In the data rows, the value 128 means zero.
Here are some points, each followed by its number:
[173 125  76 192 127 165 128 153] 0
[ 92 158 157  87 134 111 137  96] 1
[155 141  90 165 117 154 130 121] 2
[149 139 162 137 128 119 129 152] 3
[ 89 125 107 161 124 145 130 162] 4
[ 70 106  76 108 118 113 178  75] 5
[145 128 151 150 129 118 123 132] 6
[116  97 112 118  88 163 144  92] 7
[125 103 151 138 152 145 119 149] 8
[120 161 110 127  99 100 136 124] 9
[126 128 120 141 142 127 108 135] 10
[137 135 153 135 122  64 127 139] 11
[157  91 118 118  92 161 109  96] 12
[145 132 102 148 139 128 117 116] 13
[ 54  98 170  67 137 146 132 105] 14
[182  75 114 145 122 186 113 111] 15
[153 120 127 141 152 160 105 129] 16
[151 142 112 151 155 153 110 142] 17
[166 120 107 165 151 148 123 152] 18
[136  96 127 134 155 162 117 134] 19
[132 152 123 131 132 125 124 135] 20
[118 143 145 120 166 121 118 139] 21
[111 114 126 129 117 102 135 117] 22
[188 129 131 183 171 124  86 192] 23
[133 132 109 118 129 147 147 108] 24
[153 103 141 143 153 151 105 157] 25
[135 142 123 133 165 134 122 167] 26
[105 122 147 104 134 124 136 128] 27
[122 153 118 118 127 133 135 117] 28
[131 134 149 125 137 135 117 132] 29
[133 113 144 134 136 103 113 144] 30
[133 145  95 143 107 160 124 101] 31
[ 81 142 124  94  96  94 161  82] 32
[138  89 143 161 134 157 113 145] 33
[ 81 185 155  93 138  86 146 111] 34
New points follow, each followed by the number of its nearest point above, looking only along the 3 directions in which the numbered points spread most.
[121 130 150 120 111 106 130 159] ~ 21
[118 117 125 124 168 148 115 114] ~ 29
[127 110  92 137  95 129 146 124] ~ 31
[128 108 124 129 118 128 129 135] ~ 4
[117 139 133 151 141 109 126 112] ~ 20
[128 111  86 137 110 130 148 103] ~ 31
[152 126 125 112  90 140 132  93] ~ 24
[152 123 120 147 148 135 127 157] ~ 17
[110  90  85 173  95 113 140 164] ~ 13
[113 165 111 119 130 116 150 113] ~ 9
[136  90 105 158  68 124 141 144] ~ 31
[107 135 116 105 143 117 147 126] ~ 22
[108 145 142  81 106 112 159 140] ~ 1
[133 118 113 120 143 137 120 120] ~ 4
[ 86 123 118 115 130 120 134 120] ~ 22
[107 163 139  92 133 107 143 159] ~ 11
[120 111 111 142 118 114 140 109] ~ 24
[123 135 107 139 131 134 131 128] ~ 4
[166 147 153 155 157 122 127 150] ~ 26
[137  77 101 156 112 144 124 133] ~ 12
[100 131  83  94 136 182 162 101] ~ 7
